In the rows, 128 means zero.
Each path below is one point turned by a fixed rotation once a step. After each direction that follows a path, write how fast that rotation turns it, in degrees per step (0 if it stays still).
Each turn is a multiple of 5 degrees from 10 to 175, or 0.
Each row of a path follows its step; steps can be skipped.
path 1
step 0: [117 129 135 130 137 123 122 127 143 131 132 127 137 122 131 118 128 134
 128 134 128 124 126 125 122 137 134]
step 1: [127 135 128 133 140 121 130 128 122 136 129 117 124 127 134 123 127 122
 129 116 137 130 125 128 120 135 114]
step 2: [130 129 122 135 137 131 128 121 131 131 127 145 126 123 133 131 131 125
 124 127 128 132 130 118 142 139 121]
step 3: [131 144 131 135 120 124 124 135 129 124 125 141 125 116 129 122 132 128
 128 133 131 121 124 132 121 136 129]
step 4: [135 138 115 131 128 137 127 133 118 134 124 123 138 131 140 131 124 120
 119 124 126 124 128 129 122 129 129]
step 5: [123 117 123 125 128 133 131 125 128 128 126 140 135 115 140 129 135 133
 125 127 118 124 118 133 131 123 126]
step 6: [114 131 121 125 121 125 122 130 134 132 124 123 127 126 124 121 135 131
 117 130 139 115 120 126 123 124 126]
step 7: [116 122 123 133 129 129 129 135 134 132 127 120 129 130 145 136 122 125
 126 119 136 137 127 126 127 135 133]
step 8: [119 127 127 125 129 117 128 126 121 133 121 133 124 121 130 141 137 133
 138 130 132 129 127 132 137 135 116]
Directions:
[131 127 129 124 129 125 126 126 127 127 124 129 127 126 129 129 125 130
 127 124 126 128 125 124 132 124 124] : 110
[131 126 128 130 126 130 128 130 128 129 130 121 129 127 131 131 128 122
 131 125 126 130 126 125 127 129 125] : 120
[131 134 127 131 126 130 129 125 128 129 126 132 126 128 127 126 132 126
 127 125 122 132 128 127 125 127 129] : 45
path 2
step 0: [142 131 123 114 124 127 124 127 131 134 122 138 134 126 132 130 129 139
 131 120 135 143 125 135 128 122 122]
step 1: [133 132 134 136 133 132 132 118 147 119 130 134 125 122 127 139 130 128
 123 128 130 133 127 136 131 130 114]
step 2: [129 129 139 144 133 126 112 129 124 120 131 132 137 123 122 129 135 120
 128 121 123 122 131 134 120 127 129]
step 3: [142 131 122 124 121 127 112 136 133 123 132 125 135 127 123 128 122 128
 138 133 126 127 122 129 129 120 142]
step 4: [137 130 134 127 122 125 134 135 135 125 122 130 116 119 121 122 111 126
 132 135 136 132 121 135 128 135 125]
step 5: [131 111 136 128 139 128 134 128 120 121 123 124 128 128 120 134 118 121
 129 124 123 124 136 132 123 128 118]
step 6: [125 131 121 123 130 125 132 116 121 126 127 133 135 137 119 124 124 121
 133 127 115 125 126 136 126 113 135]
step 7: [122 137 124 120 130 127 128 130 138 135 121 131 123 130 110 123 129 124
 129 129 135 120 123 127 144 124 130]
step 8: [127 117 132 131 124 122 127 130 121 127 123 131 129 135 128 134 130 112
 123 131 138 127 127 127 144 140 122]
Directions:
[128 133 128 129 130 130 123 131 127 126 131 133 131 126 131 132 131 127
 125 129 128 130 126 128 132 130 125] : 45
[129 128 130 124 130 134 127 125 125 130 128 130 128 129 126 128 122 130
 124 130 127 133 130 127 125 129 127] : 70
[130 122 130 124 125 124 128 128 129 128 127 133 123 126 128 130 130 129
 127 130 128 130 125 125 129 129 125] : 95
[125 127 131 128 128 126 129 124 124 124 137 126 128 127 127 130 128 126
 128 126 128 127 129 128 125 127 126] : 100
[125 127 128 133 128 126 124 129 129 128 125 130 127 131 130 128 125 126
 130 128 128 126 134 124 126 129 122] : 115
[124 132 131 129 126 131 132 129 132 125 128 130 124 124 125 127 127 130
 125 129 131 125 130 128 130 128 127] : 120
path 3
step 0: [128 119 133 129 127 129 125 128 117 125 122 124 119 127 131 113 139 123
 135 121 129 127 123 115 124 134 136]
step 1: [126 116 126 119 131 131 116 125 120 120 119 124 123 126 131 136 128 129
 135 129 128 110 129 125 125 133 131]
step 2: [140 125 129 119 127 135 127 123 131 110 118 121 124 127 119 127 138 133
 128 131 134 127 122 121 131 130 129]
step 3: [131 118 129 124 129 143 131 135 125 126 115 131 135 122 127 130 131 131
 113 130 122 121 124 120 121 125 130]
step 4: [130 126 134 119 133 131 126 138 124 118 131 136 127 127 132 125 138 116
 126 132 132 128 125 110 127 122 134]
step 5: [124 124 133 117 136 128 127 130 117 133 124 122 118 128 128 127 120 131
 126 134 139 114 122 121 122 120 135]
step 6: [130 125 132 118 125 127 111 129 123 124 117 124 127 126 131 125 133 136
 131 132 141 132 118 121 129 122 119]
step 7: [132 128 134 132 127 141 127 130 118 134 113 119 126 117 126 131 132 130
 134 128 127 128 119 117 119 130 127]
step 8: [131 117 127 127 123 140 118 134 125 118 126 125 131 124 131 135 122 113
 134 128 132 125 124 114 131 128 129]
Directions:
[130 127 127 128 125 126 129 129 128 129 125 126 133 129 125 124 129 135
 126 126 128 128 126 128 131 125 125] : 100
[129 127 125 122 128 121 126 128 128 131 127 130 122 129 128 127 128 130
 130 129 127 126 126 129 130 131 129] : 80
path 4
step 0: [123 115 126 130 124 138 121 133 125 125 128 135 136 125 129 129 120 129
 123 122 134 144 124 126 126 136 125]
step 1: [115 133 117 129 128 133 120 121 124 118 121 126 135 124 127 129 135 128
 126 134 129 130 115 136 126 126 130]
step 2: [131 125 131 134 119 130 121 116 129 126 129 134 136 126 120 129 126 130
 136 136 139 134 120 119 135 132 127]
step 3: [121 127 126 130 126 136 123 138 134 119 130 132 132 120 132 134 136 130
 122 121 139 135 124 123 135 123 133]
step 4: [125 123 130 130 130 136 121 116 125 119 126 138 130 129 124 130 126 119
 124 131 131 129 116 126 118 118 130]
step 5: [125 127 121 131 127 139 126 128 127 129 127 141 139 134 126 129 131 132
 128 130 125 138 119 122 142 130 121]
step 6: [118 125 125 124 118 126 122 131 129 121 129 126 136 129 132 132 124 124
 116 134 140 128 115 128 128 135 131]
step 7: [124 128 125 132 125 136 122 114 138 127 127 133 130 132 124 128 139 124
 134 131 134 124 117 128 135 122 137]
step 8: [132 123 128 124 125 128 124 134 132 123 133 142 132 131 130 131 123 119
 131 127 136 140 121 116 136 124 130]
Directions:
[126 125 132 126 130 127 123 133 127 131 131 128 129 127 129 133 129 128
 128 128 130 128 130 129 131 131 125] : 125
[127 127 128 126 126 126 130 137 129 124 123 127 126 125 130 125 130 126
 127 128 126 131 125 125 128 130 129] : 135
[131 124 123 124 128 128 131 128 126 125 129 129 124 132 125 130 130 132
 128 128 132 130 131 125 130 131 127] : 130
[128 125 127 130 126 131 128 130 130 129 126 122 127 130 130 131 124 132
 126 122 131 125 125 129 127 126 128] : 120
path 5
step 0: [125 125 147 130 128 133 125 137 130 128 140 122 128 128 129 119 127 126
 119 127 125 132 119 123 131 112 119]
step 1: [129 133 139 124 139 132 125 130 130 132 134 129 111 130 136 121 127 135
 126 129 118 133 127 123 127 145 129]
step 2: [136 132 123 125 128 126 133 129 127 120 135 125 115 129 141 139 131 133
 132 128 138 118 137 121 118 131 137]
step 3: [126 141 134 118 120 130 124 131 129 125 138 118 140 127 123 138 126 133
 128 131 139 128 136 129 134 114 131]
step 4: [126 140 132 125 131 129 126 120 126 139 124 129 130 128 124 120 131 138
 128 132 127 131 135 121 151 133 118]
step 5: [127 125 128 135 121 126 136 117 117 117 123 129 113 127 124 122 136 126
 130 126 131 124 132 116 127 133 116]
step 6: [120 130 136 118 116 129 125 126 125 119 140 129 134 133 119 121 129 119
 139 123 130 126 126 128 111 128 128]
step 7: [119 137 122 121 132 122 119 124 140 142 130 126 131 135 130 115 128 134
 137 124 128 122 117 126 129 127 135]
step 8: [118 126 118 136 127 129 123 122 140 125 112 118 111 126 126 135 127 134
 131 130 130 129 128 120 131 125 132]
Directions:
[130 131 128 130 125 127 128 125 130 127 132 131 133 131 128 127 129 125
 126 127 126 126 129 128 129 123 135] : 100
path 6
step 0: [129 134 124 122 135 132 127 132 136 130 130 115 124 136 120 129 137 124
 137 107 128 119 132 125 130 132 128]
step 1: [121 123 122 140 141 127 139 138 126 128 127 121 127 131 117 133 128 123
 128 120 136 124 131 127 141 137 130]
step 2: [129 130 127 126 139 124 137 125 122 137 130 118 115 124 119 120 120 134
 120 113 137 131 133 130 134 124 128]
step 3: [133 127 134 130 151 119 134 128 127 129 124 119 122 119 131 130 124 141
 128 130 129 130 128 124 126 141 127]
step 4: [125 129 124 126 133 118 130 108 132 128 123 120 123 132 140 132 122 133
 117 129 139 126 129 122 130 136 122]
step 5: [128 136 130 130 128 120 126 122 137 139 124 115 131 132 138 136 138 144
 133 120 126 119 128 126 131 129 123]
step 6: [133 124 116 139 131 130 136 124 136 130 116 122 136 140 132 136 130 125
 127 118 122 123 125 127 137 131 116]
step 7: [136 122 126 132 135 132 137 124 127 140 133 128 130 133 131 133 139 129
 125 110 134 128 132 140 138 120 127]
step 8: [146 128 127 131 141 135 135 143 129 135 119 126 123 120 131 134 129 128
 116 122 132 124 126 133 132 132 130]
Directions:
[127 126 133 133 129 128 126 125 129 125 130 130 131 131 129 128 127 126
 127 128 136 126 129 128 130 127 131] : 125
[123 126 128 131 124 125 130 132 133 127 125 128 127 130 127 127 132 127
 130 124 128 128 131 127 127 125 124] : 65
path 7
step 0: [120 128 123 135 118 128 134 136 119 129 131 120 138 124 123 142 123 130
 125 125 129 117 124 129 135 131 117]
step 1: [131 137 111 122 120 137 131 126 129 121 125 123 133 124 124 121 136 136
 127 134 120 123 132 122 120 133 125]
step 2: [125 130 135 134 135 127 133 120 124 128 117 127 135 117 121 129 125 119
 123 123 124 113 129 128 120 126 119]
step 3: [114 125 121 120 131 133 125 114 119 124 131 137 138 131 125 122 127 139
 127 123 122 129 128 133 125 131 128]
step 4: [127 124 131 124 120 119 131 123 119 135 130 117 136 116 129 122 114 129
 120 135 133 123 126 132 125 132 128]
step 5: [126 127 111 115 131 131 119 131 128 132 128 119 129 130 119 127 129 128
 125 116 134 125 125 126 125 140 121]
step 6: [127 125 120 142 120 134 122 123 131 129 124 122 138 115 126 131 121 121
 129 129 129 129 141 132 127 130 123]
step 7: [121 123 118 127 130 134 126 134 111 119 126 130 131 131 129 135 126 135
 135 128 124 114 128 123 124 132 118]
step 8: [123 128 127 125 113 128 133 118 119 129 125 126 130 113 120 120 140 126
 128 134 125 125 131 121 122 127 127]
Directions:
[131 127 127 132 129 131 127 126 127 130 127 133 126 129 129 128 130 127
 129 131 122 122 129 124 126 128 127] : 65
[129 128 131 127 129 128 129 130 128 130 126 130 128 123 131 130 124 126
 122 132 129 130 130 128 127 125 123] : 160
